In the data rows, the value 128 means zero.
Here are some points:
(138, 139, 129, 124, 128, 131, 115, 106, 142, 141, 130, 115, 115, 172, 105, 114)
(120, 113, 138, 130, 136, 144, 125, 102, 146, 128, 113, 105, 145, 138, 158, 131)
(119, 111, 141, 134, 145, 127, 139, 108, 140, 131, 114, 118, 118, 107, 152, 121)
(121, 105, 141, 129, 139, 143, 124, 102, 151, 125, 116, 106, 156, 139, 152, 124)
(136, 149, 120, 139, 155, 120, 139, 136, 159, 129, 139, 126, 078, 116, 099, 149)
(084, 119, 162, 118, 090, 096, 129, 205, 091, 226, 157, 151, 103, 103, 170, 104)
(138, 143, 116, 139, 165, 129, 136, 119, 136, 117, 129, 133, 087, 112, 109, 149)
(105, 122, 131, 123, 121, 118, 134, 149, 110, 131, 138, 136, 119, 103, 125, 117)
(145, 129, 106, 132, 107, 133, 112, 115, 126, 106, 100, 127, 106, 149, 127, 124)
(082, 101, 158, 114, 090, 100, 131, 183, 084, 173, 164, 140, 120, 093, 153, 095)
(143, 176, 112, 138, 150, 120, 138, 131, 128, 122, 131, 149, 074, 129, 096, 177)
(174, 125, 117, 120, 130, 162, 107, 094, 127, 115, 103, 105, 144, 197, 107, 135)
(112, 131, 131, 131, 115, 117, 129, 150, 125, 126, 137, 136, 147, 101, 139, 097)
(117, 147, 120, 134, 158, 123, 137, 135, 128, 114, 132, 132, 117, 158, 126, 128)
(108, 116, 130, 127, 129, 117, 139, 136, 121, 134, 151, 133, 113, 102, 124, 119)
(100, 118, 162, 127, 099, 116, 121, 166, 110, 171, 128, 144, 102, 103, 168, 096)
(136, 144, 111, 138, 176, 128, 134, 112, 149, 115, 125, 123, 102, 142, 108, 146)
(176, 123, 120, 120, 132, 162, 107, 095, 139, 120, 101, 106, 168, 253, 104, 155)
(097, 095, 134, 106, 120, 131, 164, 150, 088, 107, 191, 121, 255, 073, 113, 110)
(123, 110, 122, 126, 127, 124, 121, 101, 151, 113, 121, 120, 122, 130, 123, 121)
(079, 111, 162, 115, 085, 094, 125, 242, 082, 217, 153, 166, 105, 098, 199, 088)
(155, 124, 121, 123, 132, 137, 112, 093, 154, 119, 120, 109, 139, 148, 116, 139)
(122, 146, 118, 135, 183, 135, 148, 122, 125, 100, 134, 131, 174, 124, 115, 153)
(104, 108, 134, 123, 113, 104, 127, 150, 116, 138, 136, 131, 112, 102, 147, 101)
(176, 129, 137, 121, 134, 182, 106, 095, 162, 133, 114, 100, 184, 255, 116, 156)
(160, 102, 108, 136, 125, 113, 121, 103, 149, 107, 129, 122, 094, 094, 121, 110)
(096, 094, 136, 107, 134, 134, 163, 145, 089, 103, 190, 121, 255, 069, 111, 115)
(134, 164, 133, 138, 131, 131, 131, 112, 147, 134, 117, 134, 088, 117, 114, 195)
(082, 120, 161, 118, 089, 096, 127, 255, 081, 205, 147, 165, 107, 101, 197, 092)
(120, 121, 118, 125, 114, 123, 124, 109, 125, 116, 119, 129, 111, 132, 117, 122)
(134, 141, 129, 141, 156, 133, 140, 099, 124, 110, 113, 121, 098, 139, 113, 195)
(159, 184, 138, 152, 146, 127, 130, 104, 162, 153, 140, 144, 087, 192, 095, 164)
(118, 121, 136, 117, 108, 126, 119, 127, 116, 141, 130, 114, 147, 122, 120, 116)
(112, 105, 139, 112, 104, 124, 130, 139, 107, 138, 152, 122, 183, 118, 121, 114)
(158, 155, 094, 151, 149, 122, 118, 099, 175, 081, 093, 123, 105, 117, 136, 118)
(134, 107, 118, 135, 129, 121, 132, 119, 136, 118, 120, 125, 106, 111, 128, 120)
(187, 130, 118, 117, 129, 165, 104, 095, 143, 128, 103, 102, 164, 255, 101, 158)
(129, 115, 125, 126, 124, 124, 122, 101, 148, 118, 127, 118, 115, 114, 126, 131)
(109, 112, 139, 128, 110, 110, 131, 164, 109, 139, 143, 146, 102, 100, 149, 108)
(098, 116, 147, 121, 101, 108, 127, 193, 101, 178, 139, 153, 105, 109, 167, 111)
(082, 100, 154, 116, 106, 115, 133, 241, 079, 101, 174, 139, 130, 085, 183, 102)
(106, 120, 134, 123, 107, 115, 128, 158, 110, 155, 135, 144, 108, 113, 143, 118)
(153, 094, 109, 136, 116, 112, 122, 108, 152, 109, 127, 116, 095, 110, 123, 106)
(103, 133, 142, 123, 130, 136, 132, 153, 107, 141, 131, 143, 111, 100, 130, 121)
(095, 105, 156, 118, 117, 121, 141, 159, 111, 150, 155, 135, 136, 093, 155, 102)
(118, 104, 117, 124, 120, 114, 141, 148, 107, 115, 157, 133, 105, 119, 110, 127)
(166, 139, 122, 126, 136, 152, 118, 106, 137, 126, 108, 123, 131, 215, 102, 161)
(096, 084, 127, 104, 118, 130, 150, 174, 091, 115, 179, 125, 255, 073, 119, 104)
(130, 131, 110, 130, 150, 131, 127, 107, 119, 111, 128, 121, 099, 118, 110, 133)
(137, 155, 150, 134, 128, 142, 141, 124, 132, 130, 109, 138, 109, 110, 111, 200)
(092, 102, 146, 112, 104, 116, 133, 150, 088, 137, 156, 132, 174, 085, 131, 102)
(129, 130, 113, 134, 158, 117, 131, 126, 160, 112, 119, 122, 086, 119, 115, 125)
(108, 161, 146, 131, 133, 111, 128, 181, 118, 168, 139, 141, 099, 132, 168, 111)
(103, 097, 138, 108, 129, 136, 157, 145, 094, 106, 172, 115, 255, 076, 112, 114)
(156, 166, 136, 125, 132, 134, 124, 095, 141, 132, 123, 119, 116, 162, 113, 166)
(125, 126, 126, 133, 110, 111, 125, 136, 110, 168, 136, 146, 099, 099, 154, 107)
(186, 174, 086, 167, 140, 147, 120, 096, 143, 081, 087, 140, 098, 111, 160, 141)
Here are 12 more points, each followed by its number:
(114, 111, 145, 132, 132, 127, 138, 108, 136, 136, 112, 119, 122, 111, 155, 119) 0
(113, 125, 134, 129, 120, 108, 135, 168, 116, 149, 152, 151, 091, 123, 129, 144) 1
(106, 105, 151, 117, 111, 131, 127, 150, 110, 138, 144, 127, 164, 124, 143, 110) 2
(154, 115, 122, 117, 129, 149, 130, 118, 109, 115, 132, 112, 190, 213, 108, 148) 3
(144, 171, 119, 146, 171, 139, 135, 108, 148, 104, 103, 127, 103, 170, 114, 159) 4
(123, 111, 129, 134, 152, 118, 144, 141, 148, 128, 135, 115, 092, 101, 117, 119) 5
(119, 098, 102, 119, 097, 105, 112, 094, 159, 101, 099, 122, 103, 123, 122, 090) 6
(084, 109, 167, 117, 086, 096, 130, 220, 090, 238, 164, 152, 103, 092, 177, 095) 7
(132, 131, 127, 136, 137, 130, 135, 118, 132, 126, 119, 138, 098, 116, 114, 159) 8
(146, 179, 138, 142, 144, 130, 138, 123, 138, 131, 121, 138, 074, 121, 098, 198) 9
(099, 113, 147, 114, 099, 117, 123, 149, 095, 147, 139, 125, 150, 108, 138, 102) 10
(141, 179, 105, 153, 226, 139, 141, 103, 149, 092, 099, 135, 126, 155, 113, 183) 11
Which three of these numbered points are nearest to each point below, ignoring the direction in which the first points spread most? Their numbers follow each, nearest first.
(130, 110, 141, 126, 135, 153, 117, 096, 151, 127, 116, 101, 161, 169, 141, 133) > 2 10 0
(114, 112, 136, 126, 098, 108, 120, 193, 097, 165, 159, 167, 098, 117, 162, 094) > 1 7 8
(111, 143, 147, 128, 103, 109, 128, 142, 110, 255, 136, 148, 094, 106, 190, 142) > 7 1 8
(103, 132, 136, 124, 115, 111, 128, 192, 108, 174, 135, 155, 092, 107, 144, 113) > 1 7 4
(150, 140, 101, 133, 239, 120, 141, 132, 113, 096, 159, 153, 070, 099, 091, 255) > 11 9 8
(109, 102, 158, 133, 141, 128, 144, 105, 141, 143, 109, 110, 132, 102, 177, 108) > 0 2 10
(149, 127, 103, 137, 157, 121, 129, 106, 148, 101, 113, 129, 101, 107, 117, 121) > 5 8 0
(117, 107, 103, 121, 103, 107, 116, 101, 135, 096, 109, 124, 096, 132, 116, 100) > 6 10 0
(120, 126, 127, 123, 109, 124, 117, 124, 113, 134, 119, 125, 125, 129, 125, 117) > 10 2 0
(135, 126, 111, 127, 116, 130, 115, 111, 118, 117, 109, 122, 124, 145, 120, 119) > 10 2 0
(148, 205, 126, 146, 164, 129, 134, 111, 160, 145, 128, 139, 078, 123, 094, 206) > 9 8 1
(119, 106, 101, 121, 102, 106, 115, 098, 146, 096, 107, 123, 093, 129, 118, 096) > 6 10 0
(098, 116, 136, 119, 095, 100, 123, 192, 108, 161, 128, 144, 102, 109, 161, 095) > 1 4 7
(193, 129, 113, 124, 138, 164, 109, 095, 123, 118, 097, 103, 162, 255, 105, 177) > 3 2 10
(127, 113, 130, 125, 111, 124, 122, 123, 120, 126, 126, 116, 134, 120, 128, 113) > 10 2 0
(100, 100, 160, 132, 169, 133, 135, 118, 141, 141, 124, 113, 136, 115, 165, 106) > 0 2 5
(120, 150, 128, 134, 134, 122, 137, 137, 119, 136, 127, 155, 081, 123, 111, 147) > 1 8 4
(080, 122, 178, 118, 089, 098, 127, 229, 082, 218, 165, 150, 100, 114, 209, 084) > 7 1 4
(121, 116, 104, 123, 096, 110, 116, 091, 137, 102, 111, 125, 106, 124, 123, 083) > 6 10 0
(138, 117, 119, 122, 116, 123, 117, 116, 124, 125, 112, 121, 135, 128, 122, 119) > 10 2 0
(090, 128, 152, 120, 101, 097, 131, 160, 094, 225, 165, 155, 096, 088, 155, 103) > 7 1 8
(132, 133, 116, 150, 121, 135, 126, 103, 138, 101, 095, 118, 107, 124, 175, 112) > 0 10 6
(112, 120, 149, 120, 100, 113, 117, 175, 104, 185, 143, 141, 117, 130, 155, 105) > 7 1 10
(106, 116, 133, 123, 115, 112, 142, 145, 107, 138, 166, 142, 105, 113, 123, 129) > 1 8 5
(199, 129, 124, 126, 130, 165, 107, 084, 148, 118, 100, 101, 191, 255, 116, 143) > 3 2 10
(118, 116, 123, 123, 117, 121, 130, 134, 111, 120, 137, 122, 133, 102, 121, 112) > 10 2 8
(174, 136, 122, 120, 129, 163, 106, 095, 140, 124, 102, 101, 173, 255, 105, 147) > 3 2 10
(120, 130, 120, 151, 130, 129, 134, 108, 137, 112, 097, 124, 098, 106, 169, 120) > 0 8 4
(130, 129, 104, 136, 153, 115, 123, 103, 147, 094, 103, 120, 093, 108, 121, 118) > 5 8 0
(124, 124, 112, 136, 153, 128, 129, 129, 138, 111, 130, 134, 092, 116, 106, 132) > 5 8 4
(124, 129, 132, 132, 128, 131, 131, 117, 129, 128, 118, 134, 108, 118, 123, 152) > 8 0 1
(171, 140, 127, 120, 127, 164, 106, 093, 140, 131, 103, 100, 178, 255, 104, 154) > 3 2 10
(138, 147, 133, 137, 133, 138, 133, 108, 138, 117, 106, 130, 099, 113, 118, 157) > 8 4 0
(133, 133, 125, 136, 150, 129, 133, 104, 127, 121, 119, 122, 102, 137, 112, 161) > 8 4 1
(093, 157, 128, 119, 104, 111, 118, 198, 097, 181, 131, 161, 099, 083, 133, 111) > 1 8 4
(131, 107, 099, 126, 126, 108, 116, 098, 171, 096, 098, 119, 093, 123, 130, 097) > 6 5 0
(107, 112, 145, 128, 127, 108, 136, 174, 123, 166, 149, 133, 099, 104, 144, 107) > 1 5 8
(116, 105, 131, 118, 111, 120, 116, 109, 122, 136, 126, 117, 128, 108, 126, 111) > 10 0 2
(130, 107, 104, 126, 106, 109, 117, 103, 147, 107, 109, 123, 093, 106, 126, 102) > 6 0 5
(109, 099, 155, 129, 154, 134, 138, 103, 144, 126, 114, 109, 155, 114, 173, 114) > 0 2 10
(120, 143, 134, 129, 114, 111, 125, 191, 103, 156, 138, 157, 103, 115, 159, 102) > 1 4 8
(088, 100, 139, 125, 104, 098, 126, 208, 087, 176, 123, 158, 118, 099, 174, 100) > 1 4 8
(106, 111, 159, 115, 093, 116, 116, 162, 107, 177, 131, 133, 136, 121, 146, 107) > 10 2 7
(142, 218, 129, 142, 117, 150, 129, 115, 168, 131, 113, 125, 086, 143, 102, 200) > 9 1 8
(114, 108, 138, 127, 138, 128, 131, 104, 138, 118, 117, 118, 138, 129, 151, 115) > 0 2 10
(085, 125, 158, 119, 092, 097, 129, 254, 083, 203, 143, 159, 110, 100, 186, 095) > 7 1 4
(122, 137, 131, 132, 138, 131, 132, 124, 125, 144, 119, 153, 094, 094, 115, 157) > 8 9 1
(167, 130, 091, 138, 161, 120, 123, 097, 150, 087, 101, 131, 099, 109, 120, 113) > 5 8 0
(111, 104, 144, 132, 140, 139, 132, 106, 146, 119, 115, 108, 146, 128, 169, 122) > 0 2 10
(145, 175, 104, 144, 187, 125, 132, 122, 151, 095, 108, 133, 096, 163, 109, 136) > 4 11 5
(105, 117, 141, 140, 110, 117, 125, 156, 118, 150, 117, 139, 098, 098, 182, 101) > 0 8 4
(184, 134, 125, 120, 130, 161, 105, 094, 144, 133, 102, 104, 165, 255, 103, 157) > 3 2 10
(131, 110, 144, 125, 137, 156, 118, 096, 146, 120, 118, 101, 169, 164, 137, 134) > 2 10 0
(140, 182, 104, 144, 180, 125, 135, 114, 157, 099, 120, 132, 090, 143, 102, 149) > 4 8 11
(121, 179, 136, 132, 107, 119, 128, 165, 124, 175, 123, 151, 083, 103, 116, 168) > 9 1 8
